A single turn carries every row of the set below to another of its rows. Some are shown first; where does it send the rows asked next?
Z146: [-3,13,-3,13,8,-16,-5,6,4,-20,-1,1,-8,-9,-11,-10,2,26,-3,8,0,30,-24,-27,6,-5,-1,25,15]
Z815: [-5,-4,22,3,-16,-2,-1,20,12,8,-6,3,2,13,3,-21,-24,20,-4,3,-12,2,-23,-6,13,2,-12,2,6]
Z732: [5,26,-3,12,16,2,3,-15,19,1,8,8,1,5,-2,-8,-17,27,-15,1,-22,8,-3,-25,3,-11,0,19,14]
Z383: [-24,1,5,3,-13,-12,-7,19,13,-24,6,-6,-2,5,-21,-2,-11,11,0,23,-17,11,-9,-25,-2,-19,-8,6,-8]
Z516: [-6,-5,22,7,-4,-5,2,19,12,12,-3,7,0,6,5,-24,-15,26,-2,2,-10,-3,-31,-8,11,-2,-13,5,-1]
Z625: [-12,24,-9,4,-3,-21,-2,8,16,-5,7,-8,20,7,7,-16,-24,35,-23,-6,-7,20,-27,-15,-8,0,-16,13,-7]
Z164: [-18,4,-7,11,-15,-17,-6,7,7,-21,5,-4,0,-1,-13,-18,-5,7,2,19,-14,32,-13,-25,-3,-3,0,8,17]
Z470: [9,10,-5,-4,0,8,-7,-6,9,-4,3,0,2,8,4,-4,-19,38,1,18,-25,9,5,-19,0,-18,-16,29,-13]
Z242: [-10,15,-4,-2,-12,-13,-15,13,6,-5,1,-16,16,7,8,-3,-24,36,-22,-2,-6,25,-23,-10,-5,-3,-20,17,-16]
Z372: [-1,-10,19,3,-9,-8,1,10,7,16,0,3,-2,-4,8,-23,-9,27,-2,3,-11,5,-35,-9,12,0,-14,6,7]
Z926: [-15,-12,-3,12,-7,14,-25,-6,-3,3,5,-8,2,6,7,-4,-4,20,0,21,-24,20,1,-13,-5,-18,-8,13,-15]
Z631: [-2,23,-4,5,8,7,-7,-20,8,-1,-13,3,-4,-9,-8,-7,0,18,-14,0,-18,-6,-8,-24,0,-15,-8,28,10]
Z995: [-22,6,-1,2,-14,-15,-17,8,5,2,9,-21,14,-1,6,2,-14,25,-27,-3,-10,24,-29,-12,-7,-8,-17,5,-13]
Z107: [1,-7,20,-2,-21,-5,-2,11,7,12,-4,-1,-2,2,7,-19,-18,21,-4,4,-15,9,-27,-6,13,3,-13,4,14]
Z402: [-20,3,-2,29,10,8,-15,-14,6,8,8,1,2,4,2,-9,-3,7,-15,3,-21,19,-9,-21,-2,-11,6,3,11]
Z156: [-7,14,-5,-4,-1,9,-8,-12,8,-6,-10,1,1,-2,-7,-11,-4,23,-2,15,-26,-13,0,-21,-7,-21,-18,29,-13]
Z944: [-15,13,-8,17,-1,12,-20,-18,-1,-1,-16,0,1,-3,-4,-17,3,2,-11,3,-17,9,-6,-20,-5,-6,1,19,15]
Z113: [-9,11,10,5,9,-11,-5,18,10,-21,0,-2,-10,-3,-20,5,-4,30,-5,13,-3,10,-19,-27,7,-21,-11,24,-10]
Z368: [-24,15,-5,8,-5,-23,-4,3,14,3,15,-11,17,-1,4,-11,-15,24,-28,-7,-13,19,-32,-16,-10,-5,-12,1,-5]
Z586: [-21,3,-9,9,-11,13,-20,-9,0,-6,-13,-3,6,4,-3,-20,-1,6,1,17,-25,2,3,-16,-12,-13,-9,19,-8]

Z586 -> Z944
Z995 -> Z368
Z146 -> Z113
Now these:
Z732 -> Z470
Z107 -> Z372

A single turn carries every row of the set below to another of its rows. Some are shown first; where does it send the rows asked next?
Z656: [14,-33,-26,3,10,2,24,19,6,14,11,-8,8,-11,-9,-3,-10,6,-1]
Z267: [11,-30,10,-6,-11,24,21,23,5,13,-2,6,-5,-23,-19,-7,-3,26,22]
Z708: [21,-7,-5,-2,1,-2,13,10,-9,14,0,-8,-1,-27,-1,-12,-10,26,2]
Z688: [29,-9,-19,-14,16,19,14,3,-2,-2,0,-1,-5,-11,-25,-3,-14,40,8]
Z251: [23,-25,0,-24,4,28,28,23,20,17,-9,-9,-14,-18,-12,10,-6,11,11]
Z647: [17,-19,-22,-14,14,17,1,33,9,3,-2,2,-19,1,-17,-15,-14,8,16]
Z679: [32,-28,-19,6,14,6,26,0,3,16,-1,4,8,-10,-10,1,3,23,-2]
Z232: [28,-3,-7,-23,14,26,20,12,15,0,2,-6,-16,-10,-24,-14,-16,27,12]
Z921: [20,-18,-16,-4,17,29,14,18,7,4,-14,-10,-1,-25,-14,-2,-2,36,27]
Z904: [36,-11,1,4,13,26,19,26,0,21,14,8,-4,7,-8,1,2,11,-6]
Z749: [35,-17,-3,-20,-2,17,7,4,-12,16,-10,-5,-11,-20,-2,-16,-2,11,5]
Z874: [16,-11,-9,-15,-8,18,12,28,4,31,3,20,0,-17,-14,-21,8,24,16]
Z890: [17,-22,5,-11,23,20,15,29,-6,20,0,9,0,-21,-15,-17,-23,19,20]
Z823: [9,-29,-24,8,11,0,27,20,4,17,13,-1,3,-6,-17,-2,-13,10,-1]
Z316: [7,-12,-26,-10,0,19,34,30,-6,17,1,-10,-4,8,-28,-5,-9,26,17]
Z982: [37,-27,-8,0,11,26,8,21,6,13,-3,2,-9,-14,-14,4,-8,-3,-10]
Z681: [21,-6,-18,-3,-4,24,33,20,-5,19,12,-3,-5,-1,-12,-20,3,43,15]
Z223: [21,-20,-5,6,12,12,7,27,-1,2,2,6,-21,-11,-16,-27,3,24,14]
Z739: [23,-18,-3,8,-10,13,18,12,-1,7,-8,-3,-33,-2,-22,-4,-7,20,12]
Z543: [33,-10,-5,-17,0,15,30,13,-6,24,5,-5,11,-23,-15,11,-5,33,15]
Z298: [40,-27,-10,-16,18,33,23,37,18,15,11,2,-8,-5,-4,-1,-17,18,16]
Z392: [16,-22,-9,-10,-9,22,9,26,5,28,3,15,1,-22,-6,-23,5,23,14]
Z96: [18,-26,-31,-3,14,15,27,28,-1,5,-11,-12,5,-17,-22,-8,-8,39,11]
Z799: [38,-13,-20,-2,-1,38,33,29,-6,9,10,-4,-8,7,-18,-10,3,27,21]
Z810: [17,-19,5,-5,-8,35,23,35,2,25,2,-15,-19,-11,-11,-17,-12,18,2]
Z558: [25,-34,-9,-3,-2,37,14,31,4,18,-3,-23,-4,-2,-14,5,-16,16,6]
Z287: [23,-21,-8,-4,-7,7,28,36,-1,33,9,0,-2,9,-16,-5,2,17,-5]
Z980: [40,-22,-13,-21,20,33,29,34,16,12,8,4,-13,-11,-11,4,-14,12,13]
Z248: [24,-2,-16,-19,1,10,20,5,4,34,-1,13,-2,-6,-4,-10,0,23,2]
Z882: [21,-17,-9,21,9,14,19,28,5,-6,7,-2,-19,-7,-6,-12,-11,23,8]
Z48: [10,-26,13,-5,-11,30,20,14,6,15,1,1,-3,-21,-13,-2,-5,25,19]
Z431: [24,-26,2,-18,4,27,31,20,15,10,-10,-4,-15,-21,-18,16,-9,15,16]
Z396: [7,-25,-25,-18,-10,17,19,15,-2,20,-8,-12,-4,-8,-26,-13,-6,32,20]
Z595: [34,-24,-13,2,16,8,25,-2,0,17,2,5,9,-6,2,-1,-2,25,3]
Z981: [16,-17,-13,-5,8,17,25,29,8,17,28,1,-5,3,-12,0,-30,14,7]
Z892: [38,-15,-25,0,-5,26,23,29,5,11,-9,-8,-24,-11,-16,1,10,11,11]
Z468: [29,-10,-12,-3,16,29,22,29,8,15,9,-25,6,-1,-8,13,-10,23,5]
Z65: [31,-21,-21,-2,-9,10,27,6,2,2,1,-10,-22,3,-14,-2,-4,16,-4]
Z902: [24,-8,4,-8,5,35,9,25,-10,26,-6,1,-19,-12,2,-11,-1,15,16]
Z12: [34,-4,-15,-15,4,13,18,3,2,29,-2,17,-1,-4,-10,-5,8,26,4]
Z520: [16,-19,5,-2,9,17,18,18,5,16,-2,1,-13,-23,-21,-4,-31,10,-6]
Z114: [28,-13,-11,-35,15,17,20,24,-5,26,1,-1,8,-23,-19,-10,-7,14,17]
Z565: [19,-17,-16,-5,11,-5,2,25,-11,18,4,-5,12,-2,-5,-9,-17,27,12]
Z119: [22,-21,-17,-5,14,20,25,32,4,16,27,9,-8,4,-17,-6,-25,14,10]
Z84: [17,-2,-23,-20,18,11,3,19,1,6,0,4,-17,-11,-24,-13,-1,19,9]
Z493: [33,-13,-17,-21,14,7,18,29,3,17,14,-18,11,6,-14,-11,-14,24,-1]
Z514: [29,-34,-13,2,-8,9,23,31,-6,29,0,-4,13,-12,-11,6,2,29,11]
Z441: [33,-16,-35,-1,5,22,18,23,-5,17,-4,-2,-10,3,0,0,14,21,15]

Z882 -> Z65
Z890 -> Z520
Z267 -> Z431
Now these:
Z749 -> Z902
Z392 -> Z48
Z799 -> Z316

A single turn carries every row of the set below to another of its rows. Some are shown first; where does it send the rows asked next?
Z978: [-10,-11,-3,-25,13,-8,-6,-4,2,14,15,-23,-9,-2,5,0,0,-8,-2,2,-8,1,1,-6,15,13,19,-22,4]
Z166: [3,3,-19,-4,-1,3,16,-20,6,13,-3,-3,-2,-2,31,0,0,-5,-3,20,-11,-5,-2,8,10,-6,34,-13,-16]
Z246: [-27,-14,-2,-5,4,-3,10,-10,-3,-15,-22,-3,-7,3,14,-1,2,-13,-2,12,4,-3,2,-3,27,-1,25,-18,-39]
Z555: [-25,-20,-6,-38,8,0,-2,-8,-6,-6,-25,-7,-11,-1,-14,-2,1,-3,1,7,18,-12,-4,1,24,-19,3,-10,-12]
Z361: [-9,-20,-7,-24,9,-5,-6,-5,3,22,11,-18,-1,-6,5,-6,-2,-7,1,1,-11,-2,-5,-2,15,14,14,-26,-4]
Z371: [-24,-19,-6,-37,10,2,-3,-10,-2,-7,-23,-9,-12,-4,-18,-2,-3,-5,0,8,13,-10,-3,6,23,-18,2,-13,-11]
Z740: [0,6,-17,-5,-1,-1,16,-17,-1,10,-5,-2,-1,4,38,3,8,-4,-1,19,-3,-6,-2,-3,12,-8,38,-7,-15]
Z355: [0,10,-16,-5,1,-1,16,-18,3,6,-1,-6,-6,4,35,5,5,-5,-4,20,-5,-4,2,-1,12,-8,39,-7,-9]
Z149: [-24,-16,-5,-38,11,1,-3,-9,-3,-10,-22,-10,-14,-2,-17,-1,-1,-5,-1,8,15,-10,-1,4,24,-18,3,-11,-8]
Z666: [6,-14,0,-33,3,14,6,-8,13,8,-18,-2,-6,-13,25,-12,-9,-6,6,22,-8,-1,-3,9,20,-26,-1,-6,0]
Z851: [-2,-5,-14,8,-2,-3,0,6,5,17,-4,0,2,-6,-3,-7,5,-2,5,18,12,-6,4,-4,13,-27,2,0,9]
Z526: [5,-5,4,-35,7,11,6,-8,15,-1,-14,-7,-14,-10,24,-7,-8,-7,3,23,-7,2,3,8,21,-27,3,-3,9]
Z615: [4,-16,1,-34,-1,11,5,-5,5,10,-22,2,-1,-10,33,-13,-1,-5,11,20,0,-5,-6,0,22,-28,0,-1,-4]
Z195: [2,9,-17,-5,2,1,16,-20,7,7,0,-6,-7,1,30,4,1,-6,-5,21,-11,-3,1,6,9,-6,37,-11,-10]
Z875: [-3,-3,-13,8,-1,-4,1,7,5,16,-2,-2,0,-5,-4,-6,6,-2,4,18,12,-6,5,-4,13,-27,4,0,11]
Z929: [-25,-20,-7,-37,8,2,-2,-9,-4,-6,-24,-7,-10,-3,-16,-4,-2,-4,1,7,15,-11,-4,4,23,-18,1,-12,-13]
Z738: [-25,-17,-5,-38,10,-1,-3,-8,-5,-10,-24,-9,-14,-1,-15,-1,1,-4,0,7,18,-10,-2,0,24,-19,4,-10,-9]
Z920: [-2,-5,-14,8,-1,-3,0,6,6,18,-3,-2,2,-7,-5,-7,4,-3,3,18,10,-6,4,-1,12,-26,2,-1,10]
Z907: [-2,-4,-13,8,0,-3,0,6,7,16,-2,-2,0,-6,-6,-6,4,-3,3,19,10,-5,6,-1,13,-26,2,-2,11]
Z225: [-10,-24,-7,-24,5,-7,-6,-2,-5,25,7,-14,3,-3,12,-7,5,-5,5,-1,-3,-6,-8,-11,16,12,15,-22,-10]
Z78: [-25,-15,-3,-4,5,-1,11,-12,1,-13,-21,-4,-7,-1,11,-3,-2,-14,-3,13,-1,-2,2,4,25,2,22,-22,-40]
Z100: [-27,-8,1,-7,7,-5,10,-10,-2,-20,-19,-6,-12,5,14,2,3,-14,-4,13,6,-1,6,-5,27,-1,27,-16,-34]
Z871: [-24,-10,-2,-6,8,-1,10,-13,5,-17,-18,-6,-12,-1,7,-1,-5,-15,-6,14,-4,1,5,6,25,2,23,-23,-35]
Z670: [3,-2,6,-37,8,7,5,-4,8,-4,-16,-6,-14,-5,31,-3,-1,-6,5,21,1,1,4,-3,23,-29,7,3,11]
Z394: [1,1,-20,-4,-3,1,16,-18,1,14,-5,-1,2,0,35,-1,5,-4,-1,19,-7,-7,-4,2,10,-6,34,-11,-19]
Z186: [2,-9,3,-36,2,7,5,-2,2,3,-21,0,-6,-4,36,-8,3,-5,8,20,6,-3,-2,-8,24,-30,5,4,2]
Z134: [-13,-9,-2,-27,12,-12,-6,-1,-5,13,13,-21,-8,3,12,2,8,-7,0,0,1,-1,1,-17,17,11,21,-16,5]
Z360: [-13,-18,-4,-26,7,-12,-7,0,-10,19,7,-15,0,3,17,-3,10,-5,5,-1,4,-6,-5,-20,18,10,19,-17,-3]
Z917: [-26,-6,0,-6,9,-4,10,-12,2,-21,-16,-9,-15,3,10,3,-1,-15,-6,13,0,1,7,0,26,0,26,-19,-31]
Z636: [-3,-2,-12,8,0,-4,1,6,6,15,-2,-2,-1,-6,-5,-5,5,-3,3,18,12,-5,6,-3,13,-26,3,0,12]

Z636 -> Z907
Z738 -> Z149
Z361 -> Z225
Now these:
Z666 -> Z615
Z195 -> Z166
Z871 -> Z78

A single turn carries every row of the set below to another of its rows. Some are shown first; where does it send the rows asked next?
Z312: [7,-1,3,0,-40,18,10,3,-7,-9,14,-6,-4,23,-10,31,7,21,-13,-11,11,11,-6]
Z800: [-1,5,-2,-7,-19,13,-2,-10,-28,18,-16,0,-2,11,-10,9,17,19,6,-10,25,-13,-14]
Z418: [17,-3,13,10,-33,11,-4,-10,-3,-4,1,-7,9,21,-18,22,14,2,-23,0,10,-13,-7]
Z940: [-7,-12,-1,6,-38,16,-12,-4,-14,16,-11,14,3,14,-8,25,-4,17,8,-5,13,21,-14]
Z857: [-8,-17,-6,4,-53,24,1,5,-5,-8,-16,-2,1,16,-12,16,-7,14,-6,-6,2,16,6]
Z590: [9,-13,20,4,-27,-1,-3,-24,-8,2,-9,-9,11,24,-15,2,22,3,-7,8,13,-7,-19]
Z58: [3,-12,11,0,-39,-3,-11,-12,-8,8,0,2,18,9,-7,29,-5,10,-9,11,3,-12,-3]
Z447: [-10,-10,8,5,-29,13,5,-11,0,-6,14,-4,0,15,-17,12,-2,6,4,0,1,30,-2]
Z389: [0,-5,11,-9,-26,2,18,-14,-30,15,-17,-3,9,14,-29,9,3,-2,15,-2,18,7,3]
Z627: [-6,-22,-5,-14,-36,6,13,-4,-29,8,1,-3,9,19,-5,9,10,18,16,-10,19,-4,-4]
Z234: [-9,-11,13,0,-34,-4,-14,-24,-1,-3,-1,-7,11,10,-8,5,7,17,-10,19,1,-1,-15]
Z467: [-15,-20,-3,-18,-40,1,8,-4,-10,7,-25,-4,2,7,-22,-5,-4,5,8,-2,13,8,-8]
Z465: [-1,-5,-11,13,-34,15,0,10,-17,-10,9,-7,-16,18,3,22,-3,13,-1,4,6,10,-7]
Z375: [-1,3,1,12,-29,30,-9,-11,-26,7,-12,0,-2,20,4,18,18,27,0,-9,12,-3,-4]
Z760: [0,5,-2,8,-37,11,3,-2,-37,-2,-35,-17,-14,14,-9,3,3,8,0,13,8,-2,1]
Z352: [-2,-2,2,-3,-34,10,-8,-4,-18,25,-34,11,-1,5,-14,13,-9,9,3,-2,4,2,-9]
Z833: [-13,3,-7,-4,-25,11,-8,-5,-7,6,3,2,-9,8,-17,-1,6,24,-2,-3,16,11,-28]
Z358: [-12,-9,-8,-1,-33,6,-3,-1,-27,-4,11,-15,-4,9,-2,22,2,14,12,3,26,5,-7]
Z75: [10,0,9,11,-48,22,9,1,-9,-9,-20,-3,-7,28,-17,21,4,16,-17,-2,3,20,-3]
Z142: [0,-3,19,-16,-28,-2,12,-19,-19,9,-28,-14,-5,15,-8,-11,12,14,0,5,-2,-1,-12]
Z763: [21,-8,16,8,-41,-4,2,-12,-22,11,-15,3,13,29,-24,6,10,3,-9,13,5,-3,-17]
Z909: [10,0,16,2,-44,13,13,-11,-27,3,-41,-8,-3,27,-13,5,10,16,-7,6,-2,8,-2]
Z26: [11,1,11,10,-48,5,-6,-8,-11,-3,-12,-7,10,19,-36,9,7,6,-25,11,9,1,-11]
Z265: [12,-9,10,11,-41,-4,4,-11,-18,7,-24,11,11,29,-24,12,8,10,-6,19,15,6,-18]
Z480: [0,-3,4,-4,-42,29,3,0,-12,2,-21,-16,2,1,-19,28,8,19,4,14,6,18,12]
Z535: [1,-6,12,12,-38,24,5,-11,-24,1,-6,-5,10,20,-10,28,0,7,5,-4,0,14,20]
Z318: [7,15,8,6,-25,23,13,-10,-23,-4,-7,-13,-6,19,-14,2,10,12,-10,-2,-10,-4,13]
Z796: [-3,-12,17,-1,-42,-4,-14,-21,-8,0,5,-12,18,11,-21,6,7,9,-10,12,7,1,-15]
Z52: [-2,-5,-4,-9,-27,13,16,-2,-9,-3,-26,-9,-14,18,-11,-16,11,12,-7,-3,0,-9,-8]
Z963: [16,6,2,-8,-32,20,18,5,-28,11,-14,-10,-6,10,-13,12,14,25,6,18,-7,1,3]
Z449: [9,5,1,8,-40,2,0,-2,-4,-7,-12,2,1,20,-33,12,6,12,-25,14,15,-2,-16]
Z850: [4,-11,15,8,-28,-2,-1,-26,-17,0,-14,-3,11,29,-6,3,24,18,-3,17,14,-5,-18]
Z21: [-2,5,10,-5,-24,7,13,-7,-6,4,-21,-5,-7,9,-32,-4,-6,-5,-5,4,-6,11,1]
Z144: [-6,-8,5,-18,-34,13,8,-6,-15,9,-18,-16,4,-1,-26,17,12,15,17,15,20,19,-2]
Z116: [2,-3,-4,18,-36,22,-1,5,-16,-9,-26,-9,-17,18,-3,22,-3,2,-5,6,7,10,2]
Z880: [7,-6,2,-13,-29,14,15,1,-24,10,10,-10,1,11,-8,17,17,28,18,14,5,11,-6]
Z546: [14,-12,15,4,-42,-1,-8,-10,-13,8,11,-1,19,18,-12,23,2,6,-10,5,1,-8,-9]
Z764: [7,-8,-4,2,-45,21,14,2,-32,3,-27,-3,1,25,-5,8,7,17,-2,-6,0,-9,11]
Z983: [-4,0,6,-6,-16,8,17,-16,-22,-1,17,-10,1,20,-17,0,18,13,10,-3,15,7,-7]
Z238: [13,3,4,3,-31,6,-1,-7,-8,-2,0,-2,8,17,-15,28,11,12,-21,4,15,-23,-4]
Z439: [-11,-13,15,-27,-29,-9,5,-17,-7,11,-5,-13,3,4,-11,6,1,8,7,-2,10,3,-14]
Z411: [-3,-2,-2,-5,-22,-4,7,-2,-26,6,-22,-12,-18,10,-5,-8,0,4,8,14,5,-3,-16]
Z270: [-4,-11,8,-18,-38,2,6,-7,-13,5,16,-9,7,10,-9,30,2,16,4,-11,20,4,-7]
Z66: [8,-3,6,-14,-15,16,17,1,2,7,-22,-10,-14,5,-17,7,16,8,6,14,2,9,-10]
Z984: [-14,-16,-1,-9,-22,-3,1,-6,-16,5,-12,-13,-9,5,-4,10,-1,-2,17,5,24,4,-14]
Z959: [-8,-16,-9,-3,-30,20,9,1,-1,-13,12,-7,-6,21,-1,6,12,20,-3,-11,8,4,-8]
Z46: [-8,11,-2,5,-31,22,-13,-5,-8,4,-18,-1,-14,7,-11,-4,2,24,-14,0,-6,4,-14]
Z780: [5,-9,4,-5,-21,26,9,2,8,-1,-1,-10,-10,8,-5,22,15,15,5,10,0,17,-5]

Z312 -> Z270
Z449 -> Z238
Z389 -> Z21
Now these:
Z467 -> Z52
Z418 -> Z546
Z760 -> Z116
Z352 -> Z46
Z780 -> Z880

